In the data rows, the value 128 means zero.
Each pair is two rows. How far apart are they, by a hidden measure? 0 means very close, and 30 very far. Two or three weighted sums of its numbers give each row a place; it is the straight-line distance between the places.
[ 99 173  81 135 148 163 147 110 109 118 189 125 132 110 161 113 158  91
 134  72]
[145 190 119 170 168 105  78 165 109 159 111 128 144 117 117 175  96 157
 180 153] >> 16
[117 119  89 167 152 129 138 123  71  86 165 130 121 114 122 115 141 106
 136  88]
[167 130 133 152 128 136 114 125 130 196 112 187 197 137 158  95 148 139
 107 129] >> 2
[106 136 178 160 126 139 104 100 158 105  79  99  95 160 106 112  77 227
 131 192]
[158 154  89 136 187 174  97 108  98 106 115  92 149 126 105 112 192 148
 163 168] >> 17
[142 121 101 183 102  75 136 145 179  96 119 139 131 126 131 182 110 107
 159 117]
[135 144  90 150 158 143 120  95 134  75 170 127 126  83 112 121 172  80
 132  62] >> 8
[152 123 108 119  82 180 180 141 161 120 121  78  87  85  66 124  96 121
  70 124]
[144 142 112 142 191 123 156 102 116  91 209 131 123 101 118 153 154  69
 162  83] >> 16
[153  98 133 170 132 133 149 143 118 192 119 163 163 157 183 121 136 115
  99 142]
[132 143 116 105 116 124 115 124 122 147 116 161 160 141 124 105 157 134
  97 140] >> 13
[106  83 126 125 144 117 178 143 128 135 151  87 130 136  68 105 123  78
 137 152]
[175 117  94 154 158 140 106 130  83 147 138  88 126 147 117 100 210 141
 110 170] >> 15
[119 137 161 139 140  96  53 144 121 125 110 131 164 171 140 171  70 157
 172 156]
[111  90 199  95  97 137 135 113 198  85  97  96  70 159  87 134 143 170
 122 178] >> 11
[147 116 103  89 117 107 125 163 108 191 139 168 185 152 157 109 150 113
 120 116]
[109  68 123 111  91  96 198 138  96 129 111 151 127 133  92 121 122  73
  93 157] >> 14
[ 99 155 102 161 137 158 113 135  78 116 145 120 139  96 133 121 140  97
 137 109]
[179 131 113  78 120 109  99 146 130 147 157 131 157  88 132 136 141 101
 142 121] >> 17
[109 187 106 150 140 118 110 167  99 120 165 135 110 129 130 132 138 110
 128  52]
[113 152 117 176 170 146 126 122  79 110 100  86 127 141  94 107 166 147
 119 157] >> 7
[118 102  87 134 159 131 162 114 145 143 104 164 108 133 115 102 128 141
 102 134]
[127 126 132 117 130 116 120 131 117 100 165 146 143 113 120 144  97 129
 129 117] >> 4
[ 85 137 174  97 156 108 113  98 132  74 100 188 126 197 101  76 163 133
 172 142]
[159 187 137  64 123 184  75 155 163 136  86 155 166 125 133 139 141 154
 138 108] >> 8
[115 114  68 163 110 122 140 140 149  75 137 119 144 129 118 153 105 101
 161 118]
[ 58 107 152 135 100  69 139 124 168  49 109 191 134 193 129  85 185 133
 166 134] >> 21
[ 73 161  94 156 162 111 121  82 143  82 159 169 129 121 128 135 136 123
 133  72]
[134 146 123 137 160 118  92 135 151 121 138 140 181 172 124 178  93 131
 163 119] >> 9
[120 111 123 101  49 155 174 140 141 146 122  81 122 107 116 130 112 122
  74 129]
[ 87 116 175 141 167 132 131  80 179  70  99 101  83 144  92 118 120 146
 128 137] >> 18
[ 84  93 151 111 127  93 196 174 112 116 153 139 141 142  98 112 125 120
  88 134]
[118 185 145 123 118  99  38 176  94 128 157 110 168 148 132 192  95 166
 171 146] >> 16
[122 122 104 125 129 145 137 110  90 116 178 119 104  84 152 118 162  63
 114  65]
[122 149  97 129 169 137 147 121 115 198 155 188 142 105 185 107 139 111
 106 100] >> 9
[ 97 156  90 153 138 141 165 106 118 108 177 116 103 139 128 131 131 125
 101  66]
[149 120 101 131 163 150 113  97  97 103 123  80 142 150 111  94 172 127
 143 180] >> 8
[147 156 126 106 136 110 141 153 109 183 118 170 147 124 159 124 142  99
 109 100]
[ 99 141 119 135 121 132 134 111  80 118 177 117 131 109 131  85 167  80
 131  72] >> 12
[149 135 133 150 142 143  67 153 123 120 114 128 135 128 132 191  52 168
 188 166]
[111 127 162 149  96 133 123 107 116 131  73  52  84 140  82 128  85 185
 101 175] >> 9
[ 85  95 167  91 158  99 151 135 164  89 113 206 119 179 112  92 144 129
 118 103]
[130 147  96 161 172 118 125  95  73 158 144 109 151 113 131 111 147 116
 116 157] >> 13
[132  56 160 138 101  99 156 132 121 113  95 113  94 127 120 114  94 137
  64 140]
[152 137 145 153 109 176 102 146 125 171 106  78  91 122 134 159  77 198
 109 184] >> 20
[142 132 114 114 135 124 134 168 108 177 140 193 143 125 184 146 137 122
 121  91]
[174 133 149 112 152 137 131 127 141 154 131 134 141 119 134 164  92 151
 134 138] >> 1
[100  60 184  20 159 118 149 128 135  80 143  93 156 139  85 125 155 111
 138 170]
[134 131 165 111 149 118  60 143  88 160 109 151 131 151 119 146  90 164
 152 152] >> 7
[113 134 113 177 131 125 102 131 124 170 126 150 160 159 142  90 163 148
  81 125]
[113 127 154 154 172 119 177 116  95 185 105 165 162 152 169  88 126 122
  95 134] >> 15
[166 127  83 145 119 108 130 158 156 166 175 130 169 121 117 170 127  99
 187 143]
[117 111 100  93 135 148 132 116 119 138  92 119 137 139 128  85 146 136
 107 130] >> 10
[170 109 143 121 109 133 107 128 108 130 124 105 149 115 119 140 118 134
 139 159]
[121 156 186 120  88 136  77 114 157 108  76 116  82 149 131 147  72 191
 124 154] >> 6
[164 116  82 124 121  94 128 180 114 160 173 178 167  93 175 149 125 103
 136 102]
[120  64 134 125 144  89 177 133 124 105 131  98 130 184 125 124 111 122
 131 150] >> 4
[102 161 108 103 195 165 135 118 119  95 177 104 142 122 123 127 135 106
 125  62]
[130 133 170 119  87 148  56 137 145 135  73 105  82 142 157 156  96 197
 109 154] >> 7
[ 66 104 172  92 114 117 129  77 207  86  52  82  72 163  79 118 125 159
 121 174]
[188 160 104 151 121 130  90 116 124 151 155 124 112  68 163 157 165 123
 150 109] >> 11
[100 135 135 144  56 190 113 145 137 150  66  62  40 118 122 156  96 181
  89 172]
[116  82 140 130 118  95 161 120 131 112 142 110 145 146  75 108 103 106
 131 137] >> 16
[ 42 146 169 146 149  89 136 140 115  82 108 158 108 182 160  85 149 137
 117 122]
[135  48 173 135 155 116 171 107  97 141 112 120 139 155 106 111  98 115
 129 146] >> 4
[179 108 106 117 140 114 135 123 112 152 107 160 163 123 154 125 134 139
 112 134]
[134 110 101 103 194 134 153 103 108  77 182 118 175  91 137 143 150  63
 165  61] >> 8
[146 145  91 122 162 145 127 101 104 145 130  97 151 145 145 129 166 138
 104 152]
[134 138  84 182 109 127 119 160 142 143 124 113 139 100 112 173 117 112
 138 151] >> 6
[154 143 107 150 170 131 134 146  87 134 118 107 144 158 117 101 148 135
 151 149]
[133 108 127 147 110 131 132 131  78 163 120 175 119 107 181 103 130 132
  94 118] >> 17
[172  97 108 140  78 175 154 139 148 103 133  60  66  77  94 124 110  98
  64 136]
[ 78 149 108 162 164 147 121 110  88 108 183 145  94 119 133 103 159 107
 143  67] >> 27
[ 53 134 172 169  92  82 123 105 137 144 106 190  98 172 140  81 130 158
 117 103]
[123 149 108 156 146 144 125  81 114 116 170 121  95 102 134 130 125 104
 161  55] >> 6
[148 152 136 128 126 161  85 160 137 131  87  75  93 129  99 143  66 173
 129 171]
[125 114  71 137 152  98 134 135 129 177 152 166 183 134 183 116 176  88
 106  91] >> 7
[146 117 108 112 152 119 137 151 123 128 140 167 169 103 140 137 154  92
 115 114]
[110  68 166  73  96 107 155  77 214  61  90  92  72 145 101 117 143 180
 114 174] >> 16
[132 136  87 151 171 156 120 109  53 167 107 112 135 131 143 101 133 108
 129 154]
[109  71 119 109 108  80 210 160 107 117 138 139 167 162  81 101 118  73
 114 128] >> 12
[136 115 113 140  97  78 132 135 136  96 177 129 115 121 109 166  98  82
 160 111]
[144 150 130  95 146 150 126 155  94 134 125 146 147 147  96 143 135 118
 156 118] >> 16
[135  91 161 111  73 158 180 153 149 143 114 103 113  99 110 135 108 125
  56 141]
[166 127 141 124  89 122 113 150 130 105 120 165 132  92 159 146 157 113
 163 111] >> 26
[176 158  89 157 163 112 130 130  94 166 119 137 135 150 116 115 164 127
 135 167]
[125  83 118 113  87 164 169 153 129 140 106 105  98  92 122 121 130 127
  63 113] >> 14
[156  87 125 136  65 178 159 161 152 148 136  89  89  93 101 119 113 133
  49 113]
[142 182 120 100 130 151  80 140 190 107 127 155 165  97 162 194 121 139
 134 118] >> 2
[122  51 138 116 155  92 180 111 105  71 103 109 141 120  90 116  92  92
 128 158]
[155 121 117 156 130 113 136 158 135  88 190 122 146 111 102 142 135  82
 160 113] >> 20
[122 150 153 170  80 167 122 140 154 127 115  94  93 144 117 144  98 176
 108 193]
[140 107  94 119 150 146 145 109 119 155 126 192 160 104 192 127 107 129
 118  99] >> 15
[114 138  94 119 148 150 162  92  99 105 182 114 126  80 152 133 168 105
 121  52]
[145 135 150 120 112 131 104 132 113 162  59  56  83 137  91 138  85 190
 138 167] >> 7
[118 180 100 133 171 170  74 119  98 144 113  62 110 150 111 110 186 153
 136 145]
[ 81  87 212  60 129 126 142 120 130  83 127 105 131 151  75 140 156 133
 130 166] >> 15
[133 171  93 150 156 139 133 128  86 148 124 128 141 126 170 110 171 134
 130 155]
[131 108  98 129  63 160 129 143 145 144 167 133 111  89 146 146 156 111
  95 116] >> 8
[130 150 111 158  77 111 130 151 171 136 167 113 130 124 142 175  65 108
 122 117]
[191 137 111 137  52 173 132 153 107 127 139 119 114  98 153 109 171  70
 106 117] >> 12
[151 171  93 119 104 112 144 142 117 186 141 206 194 112 152  85 145 110
 101  82]
[132 122 101 120 109  91 130 142 151 194 122 176 179 151 174 130 164  96
 129 136] >> 1
[ 73 158 193 132 100  79 111 108 160 118 129 173  95 172 124  86 136 139
 128 125]
[157 159 123  98 137 108 140 129 129 174 130 139 155 127 156 108 149 124
 114 123] >> 8
[137 119  90 143 143 165 137 117  66 104 155  97 111  91 110 121 160  98
 131  90]
[127 107  99 130 137 123 132 109 135 149 104 175 143 131 177 125 120 116
 136 104] >> 15
[175  86 122 135  46 140 170 143 131 108 134  92  98  66 125 130 128 119
  82 103]
[ 82 135 169 127 149  67  95 116 118 113 110 171 152 175 129  93 161 141
 111 157] >> 5
[ 94 101 162  81 137 154 139  91 179 108  81  97  68 171 109  97 125 173
 141 174]
[129 133 137  78 107 168 109 134 139 140 152 154 117  97 149 129 185 117
 127  98] >> 8
[130 127 178 131 123 132 107 117 127 127 102 134 107 137 133 160  82 191
 135 167]
[117 127 161 143 130 153 107 122 134 156  60  97  71 139 123 114  76 216
 136 149] >> 12
[120  54 221  45 106 121 122 112 145  48 111  94 124 140  85 118 137 149
 122 170]
[174 120  94  97 170 143 102 138 146 151 100 103 180 128 134 174  65 141
 166 151] >> 16
[112 119  73 161 146 117 155 117 116 108 150 149 131 122 145 131 131 110
 108  61]
[145 155 121 142 145 138  80 136  99 157  96 118 132 126 100  82 189 150
 151 168] >> 28
[ 92  58 189 109 124  84 168 115  85  99 124 121 120 137 105  93 131 116
 127 148]
[124 165 129  93  97 173 101 152 119 112  93  94 124 135 119 174  74 178
 113 170] >> 27
[145 139 146 184 131 178 123 152  99 173  70 113 105 119 111 161  53 183
  92 158]
[141 122 111 147 163 135  85 124  90 159 103 103 146 151 130  96 191 150
 134 181] >> 25
[173 101 123  90 154 120 128 138 122 170 134 130 169 142 146 161 119 161
 153 134]
[118 156 111 140 150 119 132  83  97 107 122 139 134 122 113 142 110 103
 132  55] >> 1
[138  73 147 146 145 103 165 170  93 108 137 141 145 159 120 116 124 101
 129 165]
[ 67 115 155 103 146  50 119 132 162 106 114 190 114 169 127  69 144 137
 153 141] >> 26
[ 71 147 102 180 189 120 144 125 103 121 146 145 152 120 161 112 126  88
 103  49]
[132  87 101 134 165  76 179 113 114  98  84 110 144 146  94 114 108 110
  89 144] >> 14
[103 141 109 124 158 143 137 110 144 139 121 156 162 121 193 121 129 147
 103 147]
[117 119 101 163 142 127 142 117 145 170 131 133 134 135 157 121  98 154
  91 127] >> 7
[152  91 191  98 113  97 128 188  92 107 171 138 160 142 100 120  89 114
 166 141]
[145 146  93 101 155 154 136 137  91 167 161 173 160 156 165 130 162 119
 102 106] >> 16
[137  91 126 147  56 158 184 137 135 172 131  96 139  76 124 122  98 101
  81 128]
[130 166  86 184 180 132  71 148  71 134 119 100 155 162 113 122 173 131
 137 178] >> 20
[ 95 167 107 134 132 142 146 104 161 110 189 159 117 123  89 127 155  92
 133  62]
[140  97 160  77  95 151 153  85 200  94  81  84  63 140  77  79 148 158
 100 143] >> 14
[ 99  66 214  98  92 127 139 129 107  80 124 114 116 110 102 106  85 154
 112 166]
[119 132 147 156 118 183 100 127 114 131 107  66  80 151 102 136  90 197
  93 156] >> 18
[110 113  90 145 145 140 162 106 137  91 132 127 116 109 120 143 119  91
 166  55]
[138  89 162  98 121 134 164 101 176  47  86  93 111 180 108 111 124 198
 117 177] >> 13
[124 125 104 182 138 173 151 110 117 111 171 139 111 106 139 104 143  91
 134  78]
[ 90 149 126 113 140 128 137  84 127  89 188 131 128 105 133 100 163 106
 131  66] >> 12
[128 157 167 164 104 147 128 106 108 148  89  92  75 118  99 132  77 199
  90 168]
[129 138 156 155 136 151 124 117 115 145  86  77  89 147  97 148  52 175
 121 156] >> 3
[ 87 106 158 101 109 113 158  55 172 102  71 100  85 153  99  98 143 173
 104 153]
[118  87  87 135 180 129  98 142  95 149 125 125 152 124 132 129 136 123
 107 154] >> 19
[101  72 143 111 104  99 226 122 112 114 132 139 149 123  88 110 135  59
  94 120]
[ 86 118 200  44 138  85 129 110 134 106 113 171 105 169 123  61 147 162
  92 133] >> 12
[105  96 174 106 124 136 133 109 232  75  91  97  78 136  85  97 126 179
 151 161]
[ 81 139 139 130 169 130 167  88 119 100 189 158 119 103  98 129 128  74
 143  60] >> 17
[ 13 163 154 169 116  63 111 115 147 138  89 171  85 194 118  63 135 142
 105 113]
[151 132 121 115  63 109  96 156 126 129  89 106 108  76 156 180 165 130
 144 140] >> 6
[153 136  87 165 157 122 165 143  88 185 115  91 160 152 124  99 140 131
  85 177]
[148 134  96 154 136 118 131 147 124 168 168 160 196 158 132 138 124 126
 132 117] >> 9
[110 136 149 146 142 145  98 100 160 131  66  52 108 149 100 157  77 182
 125 178]
[158  95  89 113 160 127 137 128  95 189 130 165 178 116 159 124 143 121
  95 124] >> 9
[142 139 120 111 109 134 110 144 104 147 131 140 109 109 165 165 175  88
 153 136]
[ 72 152 113 183 145 121 133 105  92 150 147 163  88 108 161 133 161  87
 132  78] >> 5
[ 90  94 139 158 177  88 170 147  94 107 124 121 182 187  95 107  94 121
 119 153]
[152 135 121 118 156 155 101 110 160 173 125 104 142 143 127 168  75 165
 183 138] >> 17
[172 121 145 156  81 169  79 177 112 155  75  80 103  94 112 180  82 180
 101 162]
[131 110 147 152 135 140  93 120  89 140  73 102 111 147 129 145  84 167
 151 191] >> 3
[104 150 138 152 142 117 113 130  63 118 146 108 122 108 140  88 173 106
 115 138]
[166  90 135 125  70 184 167 161 158 124 152  89  94  86 102 150 115 128
  74 132] >> 13
[111 111  71 141 152 139 119 119  74 123 117 139 138 136 140 118 144 133
 105 142]
[102 152 101 173 110 126 115 120  98  92 186 134  97  96 144  92 167  91
 136  66] >> 18
[129 138 135 146 100 119 107 105 143 106 100 107  85 150 140 144  81 194
 121 161]
[154  99 153 105  75 172 187 126 187 142 117 106  83 115 132 119 100 112
  69 132] >> 13
[117 106 212  57 153 143 110 115 122  83  98 121 162 134 103 113 124 141
 114 140]
[100 166 102 173 147 154 121  99 106 159 117 162 112 152 121 103 144 128
 107 105] >> 14
[143 165 128 156 147 120 109 107  93 141  77 111 120 157 136 126 164 143
 131 154]
[ 92 108 164 114 103 151 142  88 202  68  69  84  72 147 102  93 150 155
 106 152] >> 12
[117 127 159 125 104 134  90 113 119 118  62  99 109 151 110 168  91 171
 122 164]
[163 117 111 169  74 101 145 127 152  88 145 151 126 103 135 167 115 107
 174 144] >> 4
[199 156 104 135 103 103  91 151 180  96 166 113 183  77 114 188 101  96
 193 121]
[124 161 123 168 155 146 121 122  90 131 153 166 113 141 130  97 121  99
 123  71] >> 15
[108 131 159 152  91 158 113 110 170 144  79 105  58 133 101 122  90 188
 102 141]
[160 141 117 137  65 128 109 140 112 116 144 100 115  65 147 141 163 122
 167 127] >> 11
[137 153 174 130 127 161 105 130 136 137  95 135 119 134 136 107 164 173
 133 113]
[110 125  97 166 173 147 130  98  86 122 151 133 136 103 166 141 127  72
 147  69] >> 24
[ 95 143 104 144 138  84 130 134 131 171 119 183 133 164 155 125 146 103
 119 108]
[118 115 138 132 173 148 134 100 122  96 177 128 114  83 132 137 152 104
 148  67] >> 13
[132 124  96 116 112 123 113 129 172 144 141 106 149 116 134 194 117 107
 168 130]
[ 95 102 152 118 123 128 166 117 216  90 103  69  91 163  83 120 126 149
 144 166] >> 5
[156 166 147  79  84 165  95 138 195 150 146 169 155  92 165 199 147 164
 148 109]
[124  99 116  71  93 172 158 143 157 160 107  89 112  72 120 126 135 137
  85 112] >> 13
[150 155 124 100 100 143  94 138 119 132 175 156 158  96 133 144 188 101
 161 122]
[118  88 152 128 104 114 133  83 224  70  96  98  85 148  98  78 145 161
 115 153] >> 17
[134 105 124 100 132 125 139 113 118 136 140 184 153 114 174 138 122 114
 135 115]
[156 124  79 128 197 172 144 114 126 142 182 121 130  99 145 110 153 104
 153  74] >> 17
[141 152  86 147 123 100 147 148 162 223  85 189 177 158 199 118 149 133
 110 141]
[127 112 126 115 133 128 144 137 126 149 168 178 178 139 168  94 116 135
 128  86] >> 3
[146 141 160 143 170 114  78 145 150 109 126 104 119 134 111 149 102 150
 160 143]
[118  99 194  81 146 150 131 121 148  97 133 102 103 124 106 130 144 142
 140 120] >> 5
[124 101 122 145  78 121 181 133 134 129 134 120 119 145  98 149 110 113
 128 139]
[105 142  96 154 147 108 131  70  99 121 148 120 108 108 123 153 153  97
 159  86] >> 19
[163 153 170  63 113 151  53 141 173 155 122 162 141 103 126 197 130 150
 134  92]
[101 195  81 149 158 112 100 139 121 121 183 142 156 114 125 130 118 126
 134  85] >> 16
[129 139 121 153 120 108 135 143  99 204  88 176 162 111 181 126 136 115
 104 108]
[ 91 130 194  60 122  81 121 109 147 102  89 195 118 171 126  53 150 135
 110 132] >> 14
[ 21 131 158 119 132  96 121  87 133  51 119 160 118 180 144  75 143 142
 118 130]
[103 155 145 153  92 144  65 104 146 130  99 129  55 156 131 146 131 197
 137 140] >> 22
[104  84 116 127  84 147 197 145 147 131 145  79  91 146  79 113 102 122
  92 120]
[152 174 131 140 124 135 126 131  89 119  65 129  66 144 119  95 191 123
 105 150] >> 14
[ 93 152 107 158 140 152 116 122  75 149 123  86 128 135 132  91 161 125
 130 151]
[ 62 122 206  94 141  64 144 109 156  42 115 156 127 192  79  88 144 122
 160 117] >> 21
[157 123 121 106 155 113 137 135  87 159 144 184 158 126 185 118 128 128
 110 113]
[161 125  85 101 127 145 145 103 144 193 130 173 150  95 183 155 104 126
 111 122] >> 3
[110 137 148 175 145 126 134  93 123  98 148 115 102 100 147  95 155 108
 166  72]
[ 92  67 208  39 110 158 149 123 115  91 109 105 118 121  83 120 136 160
 103 156] >> 18
[205 122 102 127  92 101 139 140 131 151 161 156 147  98 155 179 137  95
 159 131]
[146  79 150 151  79 138 173 153  81 137  95  77 102 117 101  77 108 146
  69 153] >> 6
[160 139 125 141  92 124  98 158 128 170 187 135 125  74 160 147 165 109
 134 118]
[130 106 144 162 157 155 116 111  98 102 107  90 140 137 107 106 148 133
 105 140] >> 6
[161 154 104 106  76 118 134 149  98 166 146  97 117  88 169 138 168 107
 121 103]
[ 98 103 112 134 128  95 187 133 102 140 148 136 164 164 111 120 121 104
 118 147] >> 16
[163 163 122 151  94 119 115 166 116 147 167 146 137  95 146 139 163 109
 131 111]
[104  85 107 137  95 140 200 151 136 144 132 109 112 150 102  87 111 104
  96 113] >> 16
[ 91 111 154 142 104 110 102 131 134 112  86 131 111 143 129 110  60 202
 110 146]
[157 129 121 174 188 130 102 111 103 168 123 108 128 117 118 120 163 130
 118 161] >> 20
[157 212 143  80  99 144  79 153 160 149 144 179 141 116 135 160 116 152
 144 114]
[142 176 151  47 126 144  75 137 156 107 150 160 173 119 138 154 146 158
 167 109] >> 10
[140 127 162 152  75 163 121 130 147 121  83 115  83 113 126 161  80 171
 117 156]
[ 67 149 160 143 174 109 125  82 148  99  97 154  95 191 106  61 158 164
 120 121] >> 19
[129 147 160 108 120 140  70 136 183 160 115 156 155 115 126 128 145 149
 151 155]
[ 87 121 125 126 137 118 145  81 198  77  86  87  84 162  38 148 138 155
 116 149] >> 1
